A: a few groups of rows, each row roughly a mix of its group's hidden directions
A (95 x 10)
[[-1.23  0.44 -2.25 -2.69  2.45 -1.13  0.54 -2.18  2.05 -3.02]
 [-1.10  2.11 -0.52  2.78 -0.09  2.27  3.61 -0.19  2.07  1.85]
 [ 0.96  1.87  2.04 -1.96 -1.87 -1.86 -1.19 -0.50  1.58  4.02]
 [ 0.55 -0.34 -4.79  1.51 -0.23  2.07  1.52  1.81 -1.48 -1.35]
 [-0.03 -1.39  0.96 -2.56 -2.42 -4.13 -1.23  0.07  2.23  0.93]
 [-1.39  0.55 -2.80  0.11  1.21 -3.17  2.22  0.25  1.32 -3.36]
 [-2.49  1.07  1.80 -0.89 -0.14  2.53  3.30  0.13  2.99  1.41]
 [ 0.97  0.18 -3.58  2.24 -1.86 -2.74 -0.37 -1.34  0.98  2.64]
 [-2.65 -0.49 -1.66  2.42  1.89  3.85  0.80 -2.05 -0.56 -0.44]
 [-0.08  2.51 -0.60  3.35  0.43  3.42  1.80 -1.06 -2.26 -0.61]
 [-1.17  2.15  1.97  2.09  1.10 -0.28  1.23 -1.49  4.06 -1.98]
 [ 1.53  4.17  0.24 -2.33 -1.15  0.67 -1.65  0.65 -1.54 -2.67]
 [-0.62 -0.36 -2.12  3.29  1.37 -2.52  2.71 -1.41  2.23  1.13]
 [-2.12  1.13 -1.93 -0.16  3.58  3.87  0.68  0.20 -0.23 -1.31]
 [ 1.44 -2.61  1.85 -0.56 -2.98 -2.82 -2.13 -0.73  0.29  2.24]
 [ 2.32  0.13  3.10  0.91 -2.47  0.60  0.32  1.48 -2.22  3.18]
 [ 1.82 -0.55 -0.94  4.48  0.74 -0.41 -0.19  3.75 -0.39 -0.39]
 [ 0.91 -0.04  0.21 -0.83 -0.58  1.84  1.58  2.73 -1.62 -4.67]
 [ 1.01 -0.39 -4.05  2.25  0.44 -2.78 -2.92  0.58 -0.37  0.05]
 [-2.27 -2.99 -2.87 -0.12  1.22 -1.54 -2.02 -1.88  0.15  2.41]
 [-0.39  1.63  1.23  0.14 -0.85 -1.82 -1.43 -2.85 -3.15 -3.34]
 [-1.72 -0.15  2.30 -0.79  0.30  2.27 -0.05 -2.05  4.49 -1.06]
 [-1.24  3.35 -0.95 -1.53 -0.89  2.33 -0.21 -1.96  1.81  3.20]
 [ 0.20 -0.31 -3.30  3.98 -1.15  0.20 -2.90  1.57 -0.69 -0.03]
 [ 0.10  1.21  2.23  0.97 -2.91  2.08 -2.60 -1.70  2.98  1.00]
 [-1.40 -1.50 -2.04  1.84 -0.08  4.59  1.17 -0.54  1.65 -1.56]
 [ 0.84 -3.69  1.17 -2.52  0.32  0.88 -2.39  2.44 -1.09 -1.96]
 [ 1.76  3.51 -1.81  1.86  3.06  0.24  1.01 -0.06 -2.52 -0.81]
 [-1.26 -0.47  1.35 -3.88  2.38 -0.79  2.88  0.90  1.97  1.28]
 [-0.87  0.60  2.17  0.16  0.68 -3.92  1.67  1.67 -3.48 -0.55]
 [-1.72 -0.05  2.31 -1.96  0.02  3.57  3.31  0.81  1.52  0.92]
 [-1.03  0.86  0.15 -4.52 -0.13 -1.39 -1.60 -3.53 -0.46 -0.49]
 [ 0.54 -1.89  1.41  1.17 -4.50 -1.85 -0.64 -1.62  0.47  2.35]
 [-2.49 -0.49 -4.38 -0.31 -2.25  1.64 -0.80 -1.68 -1.22 -1.12]
 [ 1.05 -3.52 -2.45 -1.24  0.58  1.20  3.00  1.89 -1.44  1.47]
 [ 1.97 -1.81  0.00 -0.43  1.21 -1.83  0.95  2.02 -1.73 -4.42]
 [ 0.00  3.85 -2.46 -0.95  2.02 -0.62 -0.47 -1.82  3.08  0.60]
 [-0.19  2.43 -1.73  2.10  3.02  1.48 -0.22 -2.82 -1.43  2.21]
 [ 0.09  0.53 -1.51 -1.84 -0.96  4.31  3.02  2.02 -0.47 -0.84]
 [-1.90  0.39 -2.64  1.73 -0.68  1.08 -3.10 -0.22  0.10  3.83]
 [ 0.11 -2.60  2.24  0.38  1.59  1.33  2.11  3.26  2.85 -0.42]
 [-1.20 -3.86  1.51  4.23  0.03 -0.13  1.10  1.19  0.57  0.34]
 [-2.98 -0.82  4.56  1.38 -1.69  0.11  1.77  0.50  1.04 -0.31]
 [-2.56 -2.34  1.09  0.41 -0.78  1.85  2.70 -0.87  3.76  0.16]
 [-0.91  1.65  2.13 -0.39  0.61 -5.03  0.57  1.55 -1.18  1.27]
 [ 2.76  1.75  1.86  0.72  2.10  1.05 -2.16 -0.94 -3.25  1.83]
 [-2.17  2.12  0.05  0.67  1.63 -0.77 -0.13 -3.01  4.17 -0.57]
 [-0.10 -1.85  2.72 -2.41 -0.84  0.58 -0.35  2.86  0.06 -3.69]
 [ 1.69  0.59  0.87 -3.07  2.44 -0.12 -1.68  2.69 -1.76 -2.66]
 [ 3.63  0.13 -0.39  3.63  1.52  0.70  0.52  0.30 -2.32  2.14]
 [-1.49 -3.81  0.79  0.13 -1.33  0.93  2.80 -1.91  2.87  0.00]
 [ 1.31 -0.24  0.39 -1.22 -2.21 -0.35 -3.09  1.00 -4.33  1.39]
 [ 0.36 -1.75  0.48 -0.20  0.17  1.07  2.34  2.24 -0.95 -4.86]
 [ 0.26  1.00 -1.99  3.95 -3.06  0.84 -1.87  1.29 -0.61  1.85]
 [ 1.45 -0.50 -2.81 -3.50  0.91 -1.59 -1.44  0.48 -2.73 -2.00]
 [-1.92 -0.98 -0.99  0.15  3.91 -0.65 -1.73  2.61  0.87 -2.77]
 [ 2.23 -0.96  0.44  3.38 -1.83  1.55  0.90  0.03 -0.29  3.92]
 [-0.42 -0.70 -2.76  3.27 -1.46  0.65  2.96 -2.83 -0.64 -0.94]
 [-1.39 -1.10  1.45  3.66 -1.92 -3.55 -1.76 -0.70  0.80 -0.69]
 [-0.33 -4.84 -1.53  2.35  1.01 -0.49  0.83  2.20 -1.10 -0.43]
 [ 1.15  1.52 -0.91  0.85  0.86 -2.53 -2.72  2.72 -3.53 -0.20]
 [ 0.51 -0.43 -4.94  1.35  1.54  2.50 -1.61  0.72  0.30 -1.08]
 [-1.29  2.50  3.64 -0.44  1.06 -3.35 -0.05  1.73 -1.68 -0.33]
 [-0.20  3.63  3.35 -0.64 -0.30 -1.98 -2.64  1.24  0.43  1.42]
 [ 0.13  4.99 -0.82  0.91  1.33  2.51  1.77  0.18 -1.33 -0.41]
 [-0.02 -2.08 -0.67  0.65 -0.31  2.40  2.23  3.20 -1.17 -3.47]
 [-0.79  0.29  0.38 -1.77 -1.13 -4.83  0.61  0.11  1.54 -2.89]
 [-0.64  0.84 -3.43 -0.95  0.58  0.81 -2.76 -2.19 -3.40 -0.94]
 [ 1.14 -0.88 -3.59 -0.56  1.95  2.20 -2.63 -1.17  2.24 -1.56]
 [ 1.45  1.78 -0.82 -1.16  4.07 -0.27 -1.91  0.01 -3.05 -1.66]
 [-0.16  1.81  1.85 -4.07  3.10  1.12  0.76  2.13 -0.62 -0.16]
 [-1.76 -2.81 -3.55  1.79  2.42 -1.20 -0.37 -0.50  1.67  1.53]
 [ 1.04  0.47 -0.05  0.49  0.90 -4.47 -3.94 -0.81 -0.05 -1.09]
 [-2.15  2.41 -3.92  0.49  1.63  2.59  0.71 -1.21 -1.05 -1.05]
 [-2.05  0.04  1.54 -1.67  2.79  4.15  0.06  1.37  0.64 -1.71]
 [ 2.30  2.27 -0.27 -1.04  2.21 -1.20 -1.16  0.94 -3.39 -2.82]
 [ 0.18 -0.07 -3.63  2.07 -0.18  2.29 -2.57  3.03  0.20  1.01]
 [ 2.09  1.87 -0.11  3.04  0.89 -3.10 -3.23  1.23 -0.36 -0.20]
 [ 2.06  3.33  0.65  0.65 -1.77  0.53 -2.73  1.21 -3.11  1.21]
 [ 0.49  3.48 -0.13 -2.05 -0.77 -3.63  1.45  1.48  1.14 -1.92]
 [ 1.17 -0.96  0.51 -3.10 -1.61  2.26  1.99  1.81 -2.99 -1.90]
 [ 1.17  4.23  0.41 -0.29  0.71 -2.03 -3.83 -0.66  0.49  0.34]
 [ 1.20 -2.06 -0.11 -2.67 -1.62  2.18  1.87  2.06 -3.41 -0.22]
 [-2.65 -2.15 -0.07  0.63  1.06  2.09  1.71  0.91  0.74 -4.22]
 [ 1.46  0.15 -1.50  1.65 -1.24  3.73 -0.96  1.36 -3.68 -0.88]
 [-1.19  0.61 -2.33  2.92  1.92 -2.26 -3.11 -0.82  1.99  0.89]
 [-1.87  2.06  1.20  2.78  1.45 -2.88 -1.30  0.82 -1.51 -2.77]
 [ 0.35  1.21  1.45  3.10 -2.08  0.22 -2.95  0.95 -1.22  3.30]
 [-1.62 -1.07 -2.75  1.88 -0.10  3.32  0.58  2.90 -0.06 -2.23]
 [-2.38  1.34  2.25  1.74 -2.33  1.43  1.39 -1.06  3.40  1.43]
 [-0.66 -1.09  1.39 -3.21  1.14  1.00 -2.58  0.92 -1.79 -3.57]
 [ 1.57  2.64  2.56 -2.50  0.50 -1.15  0.35  2.85 -0.41 -2.72]
 [-1.87 -0.40  2.39  1.16  1.52  0.46 -0.56  3.02 -2.53 -3.25]
 [-0.39 -0.18 -2.20  4.50  1.02  0.28 -0.68  1.49  1.71  2.76]
 [ 0.39 -0.95 -0.39 -0.77  3.19 -0.72 -0.50 -1.92 -1.27 -4.65]]
which group is each row in? (one row of each group first)
[ 0.07  3.87  0.28  0.69 -0.64  0.60 -1.12 -1.53  1.96  3.98] -> E
[ 0.92  2.79 -1.55 -3.32  1.95 -2.11 -0.15  2.36 -0.07 -1.93] -> D
[-2.61 -0.15  2.78  3.03 -2.86  1.11 -0.31  1.53  1.74  0.98] -> U

[-0.48 -2.20 -3.37  0.66  0.28  1.28  0.41  0.80 -0.23  4.49] -> E
[-0.17  2.33  1.46 -3.33  3.22 -0.66 -1.33  0.84 -0.77 -2.66] -> D
[-1.67  2.26 -0.26  0.81  0.54  4.47 -0.47 -2.33 -1.02  2.00] -> D
[ 1.37  0.85 -1.98  0.68  1.95  1.10 -3.85  0.81 -1.95 -2.89] -> U
[-3.54  0.91 -1.34 -0.07 -1.04  1.37  1.75 -1.32  3.52  2.08] -> D
[ 0.00  2.65  0.83  0.87 -1.46 -2.42  2.80 -3.84 -0.28  0.71] -> U
[-0.58  1.43  1.49 -2.06  0.05  4.99  1.03  1.61  1.00  1.11] -> U
[ 1.34  1.15  3.75  1.17  2.18  0.52  1.94  1.93 -0.61 -2.86] -> D
[-1.54 -0.39 -0.09  2.71 -1.08 -2.40  1.83 -2.95  2.56  2.05] -> D
